Turns in one plane each, and the order they were made in; the first pair answered
turn Z:
[ 1.02 -0.58  0.52  0.68  0.94 -2.83 -0.74  2.64 -3.88 -0.43 -1.74 -0.50
 -0.81  0.39  1.29 -0.81 -0.57] => [ 0.82  0.18  0.97  0.05  2.04 -3.37  0.75  0.10 -1.29 -0.39 -2.54 -1.70
 -2.67  0.24  0.88 -0.65  1.16]
[-1.20  0.72 -1.58  0.06  0.32  2.96  0.22 -2.17 -2.55  2.79  2.22  1.09
  2.44  0.02 -1.60  1.17  0.29] => [-1.36  1.32 -1.48 -0.20  1.06  2.36  1.47 -3.44 -1.09  2.72  1.39  0.19
  1.28 -0.13 -1.98  1.30  1.29]
[-0.19  0.75 -0.81 -0.50 -1.41 -1.34  0.28  2.27 -2.24  0.37  1.33 -1.20
 -1.46  1.10 -2.36 -1.84 -4.05] => [ 0.25  1.39  0.52 -1.94 -0.95 -2.44  1.71 -0.67  0.85  0.60  1.05 -2.88
 -2.80  0.79 -2.69 -1.23 -1.63]
turn X:
[-1.35 -0.78  2.22 -0.93 -3.78  3.57  0.68  0.15  1.01  1.77  0.89  1.09
  1.11 -0.77  0.59  1.85  3.15] => [-1.06  0.46  2.91 -1.53 -4.69  3.03  0.54  0.77  1.41  1.48  0.67  1.50
  0.31 -0.63 -0.09  1.55  2.47]
[-1.10  1.03  1.69 -0.01 -3.15 -0.69 -0.72  0.08  0.65 -1.36  0.90  0.61
  1.12 -0.38 -0.76 -0.37  0.59] => [-1.28  0.50  1.40  0.22 -1.96 -0.38  0.53 -2.43  1.82 -1.03  0.52 -0.69
  0.43 -0.45 -0.87 -0.15  1.76]
[ 1.85  0.52  1.50 -0.94  0.27 -0.91  0.80 -1.85  2.10 -0.61  1.05 -1.89
  0.42 -1.77  0.42  1.33  1.16] => [ 2.04 -0.79  0.86 -0.19 -1.00 -0.18 -0.73  0.02 -0.15 -0.74  1.97 -0.63
  2.60 -2.24  1.24  1.46  0.10]
turn H:
[ 0.44 -2.15 -0.47  1.27  1.06  0.57 -0.99  1.41 -3.08 -0.67  0.43 -0.26
  1.78  0.83  2.11  0.32 -1.30] => [ 1.08  1.87  2.60 -2.59 -1.01 -1.94  0.67  1.27  2.11  0.12 -0.35 -0.87
 -1.08  0.67 -1.04 -0.31  0.12]
[-0.58  0.28 -0.69  0.38 -1.03 -0.42  0.57  3.12 -1.52 -0.26  0.93 -0.11
 -1.64  0.77 -1.26  0.01  0.17] => [-0.91  0.59 -0.58  0.30 -1.76  0.19  0.87  2.27 -0.81  0.57  1.15 -0.31
 -1.45  0.44 -2.07  0.07  0.36]
[-0.28  1.25  0.10  0.97  0.08  2.99 -0.24  1.06  0.54  0.33 -2.64  1.18
 -1.58  0.91 -1.19  0.40 -0.45] => [-0.23  0.72 -0.30  1.28  0.75  2.86 -0.72  1.39 -0.24 -0.25 -2.35  1.56
 -1.44  1.20 -0.72  0.34 -0.92]
turn R:
[-0.26  0.50  0.09 -0.07 -0.33  1.00  0.96 -2.80  1.60  0.88 -0.08 -2.14
 -0.55 -1.16 -0.85  0.70  1.82] => [ 1.20  0.56  1.36 -1.35 -0.43 -2.97  0.28 -0.59  1.50 -1.01  0.29 -0.78
 -0.59 -0.82  1.39  0.38  1.01]
[ 0.62 -3.16 -0.40  0.10  1.00 -1.59 -0.29  1.12 -0.66 -2.71 -0.73  0.59
  1.66  0.89  2.09  1.59 -0.13] => [-0.77 -0.86 -1.37  0.36 -0.41  0.52 -0.31  3.02 -1.05 -1.69 -1.59  1.56
 -0.15  1.89 -2.06  0.62 -1.81]
[-3.07  1.50 -2.73  1.03 -0.14  2.70  0.14 -0.09 -0.51  1.68 -1.52  0.40
 -0.54  0.02 -4.43  0.19 -0.58] => [-0.10 -2.96 -0.77  0.35  2.54 -0.95  0.29 -3.14  0.15 -0.16  0.59 -1.51
  2.26 -1.08  2.77  1.63  2.28]

Each pair is 2 to 3 turns apart.
[-0.29  1.75 -0.66  0.56  0.56  0.52  0.93  0.39 -0.93  0.64 -0.65  1.35
 -1.01  1.08 -0.94 -0.50 -1.63] => [ 0.14  1.11 -0.01  0.14  1.18 -0.98  1.25  0.70 -0.82 -0.31 -0.51  1.63
 -1.26  1.21  0.50 -0.41 -1.39]
X then R then R
[ 1.00 -2.40 -0.29  0.42  1.33 -1.64 -0.70  0.00 -1.64 -2.30  0.95  1.77
  1.73 -0.57  3.39  0.13 -1.68] => [ 1.41 -2.06  0.55 -0.85  1.87 -2.37  0.69 -2.26  0.84 -1.94  0.72  0.52
  1.10 -1.08  3.07  0.15  0.21]
Z then Z
[-1.50 -0.34 -1.14  0.88 -0.90  1.93 -1.21  0.70 -1.96  1.59  0.41  0.27
  2.35  0.49 -1.01 -1.04 -0.76] => [-1.74 -0.09 -1.24  1.15  0.33  2.67 -0.24 -1.70 -0.31  2.32 -0.28 -0.87
  1.45  0.49 -1.60 -0.81  0.49]
H then Z then H
[ 0.96 -0.57  1.12 -1.16  0.51 -0.64  0.60 -1.37 -0.09 -0.94  0.98 -1.37
  0.49 -0.28  2.73  0.71  0.25] => [-1.17  0.87 -0.40  0.22 -0.13  2.90  0.78 -1.77 -0.23  0.37  0.07 -1.22
 -0.29 -0.35 -1.38  0.36 -0.14]
R then R
[-1.06  0.14 -1.36 -0.10 -0.74 -0.42 -1.20  2.31 -0.99 -2.21 -1.52  1.28
 -2.49  2.12  1.25  0.28 -1.73] => [-2.41 -0.62 -1.60  0.63 -2.00  3.58 -0.23 -1.68  0.55  0.69 -0.77 -1.03
 -0.39 -0.11 -0.73  1.01  1.16]
H then X
[-2.19  1.93 -2.45  3.27 -1.33  2.44 -0.05  1.11 -2.01  0.94 -0.35  1.39
  0.23 -0.50 -3.64 -0.44 -2.75] => [-1.36  1.44 -2.76  3.61  2.39  0.28  0.27  1.50 -2.46 -1.09 -1.55  1.82
 -2.02  0.84 -1.01 -0.77 -3.44]
X then H
[ 0.14 -2.21 -0.13  1.40  3.02  0.10  0.19 -0.61 -3.16 -2.77 -0.13 -0.87
  1.81  0.35  2.97  0.34  0.15] => [ 0.30  1.19  0.37 -0.01  2.52 -1.99  0.47  2.11 -1.93 -3.27 -1.74  0.90
 -1.46  2.03  0.60 -0.94 -1.68]
Z then R
[ 0.15 -2.67 -1.77  2.18  2.84  0.24 -0.30 -1.70 -1.02 -1.63 -0.72  0.05
 -0.15  0.80  2.07  0.36 -0.32] => [ 0.81  0.64 -0.04 -0.40  0.35 -2.53 -0.91  2.52  0.39 -2.33 -1.15  2.09
 -1.53  1.69  0.33 -1.01 -1.89]
Z then R
[ 0.77  0.00  1.07 -1.22  0.20 -2.39  0.72 -1.07  2.30  0.24 -0.33 -0.34
 -1.08 -0.63  0.02 -0.29  0.88] => [-0.90  0.25 -0.36  0.34 -2.33  1.21 -0.37  0.67  0.30  1.58  0.02  0.45
  0.57 -0.57 -2.63 -0.51 -0.50]
X then X then R
[ 1.29 -0.69  0.46  0.35  0.99 -2.72 -1.01  1.90 -0.44 -1.19  0.10  0.43
 -0.70  0.22  2.93 -0.44 -0.22] => [ 0.44 -2.40 -0.73  2.03  1.08  0.43 -1.34  0.78 -2.17 -0.30  0.73 -0.03
  1.08 -0.64  2.71  0.33  0.37]
H then H
[-1.81  0.83 -1.20 -0.84 -3.94  1.50 -1.62  2.92  1.11  1.31  0.65  0.56
  1.55  0.56 -1.82  0.25 -1.64] => [-2.42 -1.89 -2.95  1.21 -1.54  3.51 -1.52  0.35 -0.14  1.55  0.89 -0.84
  2.41 -0.07  0.03  1.10 -0.54]
H then R
[-1.95  2.78 -1.57  1.23 -1.12  2.40  1.33  0.24  0.77  1.46 -1.49 -0.55
 -2.34  0.36 -4.76  0.31  0.62] => [ 1.85  0.55  1.50 -0.99 -1.56 -4.23 -0.94  4.24 -0.99 -2.21  0.86  0.76
  0.36  0.49  2.51  0.17 -0.15]
X then R then X
[-0.35 -1.11  0.18  0.33  3.19 -1.96  0.40 -1.43 -0.27 -1.02 -0.28 -0.70
 -2.21  0.66  1.80  0.48  0.62] => [-0.73 -1.59 -1.35  1.28  3.37  0.03 -0.01 -1.73 -1.38 -0.86 -0.52 -0.60
 -2.14  0.89  0.94  0.32  0.07]
R then X
[-1.25 -1.73 -0.27 -0.20  0.04 -2.05 -1.75  3.33 -1.55 -1.71  1.14  2.58
  0.14  1.45  0.32 -0.89 -2.70] => [-2.12 -2.84 -1.57  1.35 -0.53  1.24 -1.79  1.77 -2.31 -0.12  1.90  1.45
  1.96  0.37 -0.78 -0.25 -2.12]
H then H
[ 0.72 -1.47  0.02 -0.25 -2.25  1.35 -0.49 -0.47 -0.61  1.87  2.17 -0.51
  3.92 -1.77  0.83  1.08  1.61] => [ 0.51  0.46  1.15 -1.40 -1.28  0.31  1.79 -2.81  2.84  2.23  0.73 -1.51
  0.52 -1.51 -0.74  0.64  3.06]
X then X
[ 0.32  0.47  1.02 -1.39 -0.23 -1.14  0.41 -0.72 -0.31 -0.73 -3.33  1.32
 -1.04  1.12 -0.48 -0.47  0.48] => [-0.28 -1.39 -0.14  0.25 -0.35  1.34 -0.53 -1.21 -2.29  0.04 -2.18  0.69
  1.58  0.34  0.00  0.27  0.37]
R then X
[-1.55 -1.51 -1.21  1.18  4.56  0.84  1.65 -3.84  0.48 -0.81 -1.99 -1.48
 -2.10  0.46 -0.22  0.73  1.72] => [-2.00  1.64 -1.05  0.23  2.32 -0.30  1.01  0.52 -0.22 -1.16 -3.08  1.06
 -4.15  2.04 -3.26 -0.82 -1.40]
R then R
[-0.34  1.26  0.93 -0.49  0.62  0.21  1.51 -2.01  2.71  0.78 -0.70 -1.13
 -2.45  0.30 -1.65 -0.08  1.44] => [ 0.58 -2.59  0.51  1.03  0.57  0.51 -0.67 -0.63 -1.10 -0.23  1.54 -0.43
  2.40 -0.58  2.77  0.68  0.94]
R then X
[-0.89  1.02  0.06 -0.70  0.72  1.49  0.81 -1.86  1.85  2.20 -0.61 -1.27
  1.05 -0.56 -2.54 -0.01  1.26] => [ 0.82 -0.46  1.95 -1.67  0.03 -1.18 -0.09 -0.46  1.10  1.17  1.03 -1.41
  3.39 -1.12  0.92  0.20  1.12]
R then X then H
[ 1.38 -1.50  0.81 -0.32  1.72 -3.33  0.36 -0.16  0.19 -2.04  0.41  0.30
 -0.52 -0.24  3.34 -0.38 -0.13] => [ 1.08  0.29  1.81 -2.09 -0.22 -3.15  1.28 -1.02  2.80 -0.75  0.29 -0.63
 -1.18 -0.73  0.82 -0.54  1.21]
H then H then H
[-1.80 -1.32 -1.98  2.10 -0.58  2.13 -0.01  0.09 -1.01  1.57  0.54  0.20
  1.50 -1.07 -1.77 -0.33 -0.02] => [-1.13 -0.21 -1.62  1.80 -0.71  0.26 -0.62  2.78 -1.67  0.37  0.06  1.54
  0.20  0.39 -1.40 -0.86 -1.73]
X then H
[ 1.13 -0.90  1.02 -1.21 -1.64 -2.33  0.13  4.91 -0.36 -1.97  2.45  1.77
  1.96  0.06  1.63  0.69 -2.73] => [-2.01  1.18 -0.05 -0.66 -1.40  2.60  3.18 -1.30  3.36  1.50  0.91 -1.25
 -0.41 -0.87 -4.18  0.92  0.15]
R then Z
[-0.05 -1.68  0.05 -0.51  0.27 -0.80  0.13 -0.30 -0.02 -0.68  0.85 -0.29
  0.34 -0.95  2.33  0.42  0.53] => [-0.06 -1.85 -0.27 -0.26  0.14  0.05  0.31 -1.07 -0.07  0.04  1.09 -0.48
  0.78 -1.59  1.53  0.40  1.10]
H then H
[ 1.43 -0.25  0.49 -0.03 -1.45 -2.61  0.31 -0.12  1.26 -0.95  0.18 -0.03
  1.05  1.10 -0.22 -1.02 -1.30] => [ 0.90 -0.18  0.39 -0.34 -2.29 -1.40  0.61 -1.27  2.09  0.02  0.59 -0.50
  1.66  0.41 -1.30 -0.88 -0.63]
H then H then H
[ 1.41 -2.71  0.18 -1.70 -0.67 -3.32  1.01 -1.38  3.01 -1.71  1.85  0.85
  0.16 -0.87  3.11 -0.51  3.25] => [ 1.50 -1.95  0.42 -2.33 -1.86 -4.21  0.36  0.93  2.87 -1.79  2.12  1.90
 -0.14 -0.26  2.44 -0.89  2.25]
X then X
[-0.86  0.86 -0.27  0.56  1.05 -0.60 -2.35  4.01 -2.34 -1.04 -0.90  1.89
 -1.89 -0.76 -0.93 -0.52 -3.30] => [-1.98 -0.47 -1.00  1.24 -1.17  3.51 -2.40  1.45 -2.19  1.65  0.48  0.48
  1.65 -3.01 -2.00  0.40 -1.50]
H then X then X
[-1.80  2.68  1.04 -1.55  0.09 -1.50  0.87  1.35 -0.34  0.49 -0.12 -0.35
 -2.82  1.33 -0.60  0.27 -2.01] => [-1.73 -0.66 -0.60  0.38  3.20 -0.44  0.79 -0.87 -2.46 -0.37 -0.08 -1.47
 -1.94  1.19  2.06  1.32 -1.37]
R then H
[ 0.84 -0.88  2.10 -1.14 -2.04 -0.65 -3.03  3.70 -1.33 -0.80  0.85  0.52
  2.37 -0.39  2.21 -1.01 -2.93] => [-0.62  2.43  1.98 -2.10  0.22  0.55  0.59 -1.96  4.02  0.71 -1.82 -2.12
 -3.31 -0.18 -2.17 -1.24 -0.13]
X then R
[ 0.52  3.46  2.02 -2.55 -2.58 -0.06  1.09 -0.30  3.13  1.59 -0.42 -0.02
 -0.37 -1.57 -3.24 -0.40  0.38] => [ 2.21 -1.02  2.49 -1.86 -1.98 -1.99 -1.04  1.11 -0.34 -0.34  1.72  0.35
  3.60 -2.28  2.67  0.46  0.03]
Z then R then R
[ 1.46  1.25  1.05 -2.03  0.50 -3.03  0.40  1.34  1.18 -1.79  0.74  0.10
 -0.31 -0.18  2.32  1.02  0.73] => [ 0.32 -0.10  0.68 -1.17  0.71  0.01  1.18 -2.26  1.80  0.27  0.97 -1.72
  1.12 -1.42  1.42  1.69  2.77]
X then H
